In the data rows, the value 50 means zero.
Here are some points, one per row:
"39 38 60 42 54 42 50 37 37 70 51 59 67 34 43 52 42 47 48 50 44 65 55 56 52 55
 26 38 30 47 55 37 50 40 58 60 39 64 60 52 50 58 65 72 34 46 44 72 42 46 65 58
 62 39 53 55 56 41 46 45 41 71 52 44"
"49 48 55 65 55 33 37 67 38 56 64 46 53 42 37 57 60 48 25 54 57 64 51 37 43 59
 60 65 54 37 63 57 61 42 45 63 70 69 47 45 41 56 45 47 54 71 44 44 48 47 41 60
 55 42 53 33 44 35 38 42 31 58 55 40"
"57 46 44 63 58 60 35 40 34 34 57 52 49 51 62 42 39 37 47 54 63 67 62 36 36 54
 57 54 50 68 46 59 46 50 38 63 31 48 41 60 64 61 60 53 48 32 50 56 57 65 58 53
 62 53 52 36 46 60 30 53 46 35 43 40"
"58 59 35 44 58 39 41 45 56 42 49 52 57 44 37 58 59 66 53 58 36 51 57 49 49 47
 65 56 36 68 50 38 41 50 47 57 71 39 42 63 58 67 53 63 31 45 36 45 66 60 34 39
 54 39 34 62 29 68 37 56 50 60 50 40"
"59 69 59 58 67 45 42 43 37 57 58 33 53 54 52 36 47 33 43 56 65 40 44 62 70 35
 57 37 55 49 61 33 63 50 57 51 64 42 55 36 57 52 62 39 62 40 60 62 38 61 53 37
 38 38 36 62 37 45 51 48 62 52 44 43"
"45 39 39 64 45 57 41 66 60 62 54 60 30 50 49 34 53 35 64 41 36 42 66 34 56 44
 46 53 50 48 49 44 45 55 30 58 63 52 52 54 59 46 59 45 59 54 55 67 32 34 42 45
 51 45 68 61 31 54 46 48 66 45 59 63"
"54 40 56 54 53 54 46 32 58 54 47 35 54 64 39 39 68 45 57 49 50 35 60 53 38 62
 40 66 44 44 63 70 49 63 51 61 51 35 59 48 57 61 45 39 50 64 29 63 32 58 50 44
 40 31 53 53 53 40 59 48 46 47 45 47"
"47 58 30 60 44 54 53 59 38 41 49 32 59 51 50 43 59 47 62 36 33 48 43 54 53 69
 65 62 42 48 33 45 59 60 63 53 57 72 45 51 60 33 62 40 42 39 48 54 53 46 36 41
 40 56 64 62 62 39 58 47 57 62 32 40"
"63 41 64 53 56 56 40 54 62 36 56 55 41 35 46 37 64 59 43 29 57 36 56 48 38 49
 56 30 59 38 29 47 62 64 65 62 47 56 60 38 51 35 58 41 29 62 53 60 43 57 43 51
 51 53 40 57 52 67 52 42 60 44 61 47"
"66 39 45 42 37 51 66 54 54 34 53 37 56 49 70 52 49 41 62 36 54 42 37 43 67 33
 55 55 35 37 56 63 57 54 32 34 59 46 66 39 60 55 67 50 45 61 40 51 60 53 55 54
 68 61 39 48 47 37 55 40 48 52 36 64"
"50 38 58 51 34 41 50 48 43 61 65 37 58 65 58 50 49 66 49 38 58 39 43 32 40 39
 48 56 35 60 35 59 33 42 70 39 60 63 62 40 37 64 41 44 62 44 57 57 65 36 66 45
 39 40 54 63 51 54 50 65 59 37 50 55"
"60 61 55 41 34 50 37 42 53 39 37 61 37 66 40 74 29 38 33 64 38 55 44 39 47 57
 45 44 42 44 41 59 61 60 38 56 62 49 66 40 58 40 60 57 51 50 61 52 48 54 43 55
 45 38 62 59 60 60 66 62 59 37 38 49"
"36 44 67 61 47 35 56 52 66 35 30 52 56 41 39 57 46 44 45 56 33 46 40 37 62 43
 52 54 69 61 45 52 52 53 66 61 37 56 29 47 49 58 47 41 39 44 49 54 58 56 63 52
 64 42 41 47 60 33 57 66 64 45 36 71"
"64 44 51 32 43 50 51 54 55 42 63 43 47 54 48 54 33 53 42 47 64 55 34 44 63 53
 42 59 49 54 70 64 45 39 65 64 29 52 39 68 58 40 39 42 40 52 67 50 58 38 30 42
 36 57 51 51 25 51 68 47 60 65 52 62"
"53 59 65 38 39 39 67 39 45 55 56 37 35 38 36 37 51 54 54 68 44 61 56 45 44 49
 64 45 57 52 46 58 32 43 33 56 37 46 64 52 57 36 36 37 54 66 60 53 63 54 53 54
 62 56 37 66 62 40 58 49 61 60 39 40"
"40 50 61 32 54 60 48 45 47 69 47 53 38 44 64 54 49 69 63 51 60 51 37 45 34 58
 54 39 63 41 62 42 57 44 41 51 59 70 36 63 34 65 63 36 59 40 37 43 44 63 36 46
 58 39 49 33 46 62 53 49 61 58 43 44"
"51 47 53 57 53 62 57 71 57 41 67 64 63 40 65 50 32 35 45 65 46 44 46 61 60 61
 48 54 65 51 43 46 29 45 57 43 50 37 52 65 39 60 50 46 44 43 39 47 42 48 46 50
 53 29 51 44 71 62 41 37 42 47 52 39"
"51 45 50 64 58 63 62 36 44 51 57 61 51 57 47 67 45 43 57 29 59 47 44 58 59 63
 54 40 69 47 54 40 58 38 50 33 52 60 49 58 59 32 27 53 47 41 37 34 58 51 62 69
 48 34 60 48 36 44 43 51 47 51 56 45"
"37 58 42 67 50 64 48 41 56 60 36 40 61 30 56 61 47 38 62 36 62 67 37 57 59 59
 38 30 39 57 45 69 36 64 45 44 56 40 32 48 38 47 48 49 47 65 67 38 46 51 48 62
 63 44 55 55 48 64 55 51 40 45 54 42"
"43 68 48 61 46 41 69 36 38 40 51 56 37 68 49 56 56 37 60 55 66 37 65 46 60 60
 41 54 41 40 46 37 43 57 59 43 38 52 37 67 27 52 71 52 34 56 62 41 53 51 54 45
 47 66 58 40 49 44 43 57 45 40 65 44"
"36 65 46 57 54 62 33 56 31 55 43 54 65 57 60 48 50 70 61 54 50 34 45 53 46 41
 45 60 65 42 39 51 60 48 41 44 53 33 57 69 48 46 38 61 49 39 57 58 45 39 49 61
 63 63 28 36 45 41 73 55 42 42 56 36"
"58 53 64 60 66 36 34 58 67 65 49 41 33 63 61 56 64 47 54 57 54 56 65 63 43 50
 52 51 41 35 37 52 42 39 42 32 34 56 49 47 52 65 48 61 46 28 54 46 55 40 37 55
 38 61 40 57 57 47 64 35 35 43 42 70"
"59 67 47 39 69 35 60 67 65 57 30 57 57 53 58 34 34 47 48 44 47 35 34 52 35 49
 43 52 42 58 35 47 63 38 42 49 40 43 57 54 37 49 38 53 65 66 44 43 57 68 59 43
 57 59 69 59 39 49 43 47 39 58 60 57"
"36 43 46 34 57 55 64 60 53 45 43 40 41 43 66 53 69 53 35 65 60 64 48 63 43 46
 66 55 61 67 55 34 53 41 50 51 38 42 59 31 38 54 48 62 44 51 41 40 33 36 56 50
 56 59 68 54 37 55 67 52 47 34 46 43"
"42 61 40 32 57 56 49 62 38 37 40 60 30 39 50 48 46 44 63 34 44 47 53 61 48 42
 59 48 54 46 71 45 38 39 56 44 54 42 50 43 49 63 37 61 46 57 66 58 59 51 56 65
 28 58 63 37 69 57 41 60 40 53 57 56"
"32 44 45 52 37 70 53 34 64 35 57 46 65 51 41 51 46 61 33 63 40 39 57 54 36 36
 44 59 45 66 55 34 63 42 46 32 43 55 50 51 45 46 45 48 68 56 61 55 54 62 43 70
 38 61 47 49 60 60 41 28 51 57 63 62"
"37 35 52 38 43 53 55 36 33 49 42 59 42 63 49 39 35 56 59 64 41 62 60 70 62 56
 64 43 42 55 41 68 49 52 66 58 63 58 39 41 61 37 45 55 65 62 41 37 40 46 63 40
 51 62 35 39 49 54 40 38 36 48 63 68"
"56 69 31 53 60 54 63 62 58 57 65 45 48 52 36 54 65 63 41 51 33 61 37 48 35 49
 30 40 44 40 65 56 44 58 59 51 44 46 63 49 52 35 44 60 60 36 49 39 35 42 57 39
 49 59 41 34 62 45 32 63 67 41 55 64"
"56 39 60 44 36 42 28 47 63 50 54 65 57 67 52 39 61 63 56 44 38 74 53 48 62 35
 43 45 61 43 65 43 61 63 48 34 48 31 33 47 47 46 53 46 61 57 44 32 57 39 50 38
 44 58 53 64 66 38 44 61 47 59 58 36"
"67 34 34 45 34 41 66 55 50 72 31 67 61 35 41 66 56 61 33 53 70 37 70 54 63 46
 42 54 59 58 44 51 45 64 42 52 51 44 49 36 56 41 49 48 64 32 48 47 59 48 51 40
 38 62 45 39 50 53 46 57 49 56 38 52"
Along one direction, these points spread out more than along any other. Take the direction at right angles to it along which they spread out most. Go by this last direction. Where along it does each point below lie, from 0 to 99? The average is 50, and the first point in the table lies past the average. One standard deviation of the points above along it is 16.
"58 59 35 44 58 39 41 45 56 42 49 52 57 44 37 58 59 66 53 58 36 51 57 49 49 47
 65 56 36 68 50 38 41 50 47 57 71 39 42 63 58 67 53 63 31 45 36 45 66 60 34 39
 54 39 34 62 29 68 37 56 50 60 50 40" 67
"36 43 46 34 57 55 64 60 53 45 43 40 41 43 66 53 69 53 35 65 60 64 48 63 43 46
 66 55 61 67 55 34 53 41 50 51 38 42 59 31 38 54 48 62 44 51 41 40 33 36 56 50
 56 59 68 54 37 55 67 52 47 34 46 43" 37
"66 39 45 42 37 51 66 54 54 34 53 37 56 49 70 52 49 41 62 36 54 42 37 43 67 33
 55 55 35 37 56 63 57 54 32 34 59 46 66 39 60 55 67 50 45 61 40 51 60 53 55 54
 68 61 39 48 47 37 55 40 48 52 36 64" 46
"63 41 64 53 56 56 40 54 62 36 56 55 41 35 46 37 64 59 43 29 57 36 56 48 38 49
 56 30 59 38 29 47 62 64 65 62 47 56 60 38 51 35 58 41 29 62 53 60 43 57 43 51
 51 53 40 57 52 67 52 42 60 44 61 47" 68
"42 61 40 32 57 56 49 62 38 37 40 60 30 39 50 48 46 44 63 34 44 47 53 61 48 42
 59 48 54 46 71 45 38 39 56 44 54 42 50 43 49 63 37 61 46 57 66 58 59 51 56 65
 28 58 63 37 69 57 41 60 40 53 57 56" 30
"57 46 44 63 58 60 35 40 34 34 57 52 49 51 62 42 39 37 47 54 63 67 62 36 36 54
 57 54 50 68 46 59 46 50 38 63 31 48 41 60 64 61 60 53 48 32 50 56 57 65 58 53
 62 53 52 36 46 60 30 53 46 35 43 40" 72
"56 39 60 44 36 42 28 47 63 50 54 65 57 67 52 39 61 63 56 44 38 74 53 48 62 35
 43 45 61 43 65 43 61 63 48 34 48 31 33 47 47 46 53 46 61 57 44 32 57 39 50 38
 44 58 53 64 66 38 44 61 47 59 58 36" 32
"59 69 59 58 67 45 42 43 37 57 58 33 53 54 52 36 47 33 43 56 65 40 44 62 70 35
 57 37 55 49 61 33 63 50 57 51 64 42 55 36 57 52 62 39 62 40 60 62 38 61 53 37
 38 38 36 62 37 45 51 48 62 52 44 43" 73
"36 65 46 57 54 62 33 56 31 55 43 54 65 57 60 48 50 70 61 54 50 34 45 53 46 41
 45 60 65 42 39 51 60 48 41 44 53 33 57 69 48 46 38 61 49 39 57 58 45 39 49 61
 63 63 28 36 45 41 73 55 42 42 56 36" 47
"54 40 56 54 53 54 46 32 58 54 47 35 54 64 39 39 68 45 57 49 50 35 60 53 38 62
 40 66 44 44 63 70 49 63 51 61 51 35 59 48 57 61 45 39 50 64 29 63 32 58 50 44
 40 31 53 53 53 40 59 48 46 47 45 47" 68
"50 38 58 51 34 41 50 48 43 61 65 37 58 65 58 50 49 66 49 38 58 39 43 32 40 39
 48 56 35 60 35 59 33 42 70 39 60 63 62 40 37 64 41 44 62 44 57 57 65 36 66 45
 39 40 54 63 51 54 50 65 59 37 50 55" 38
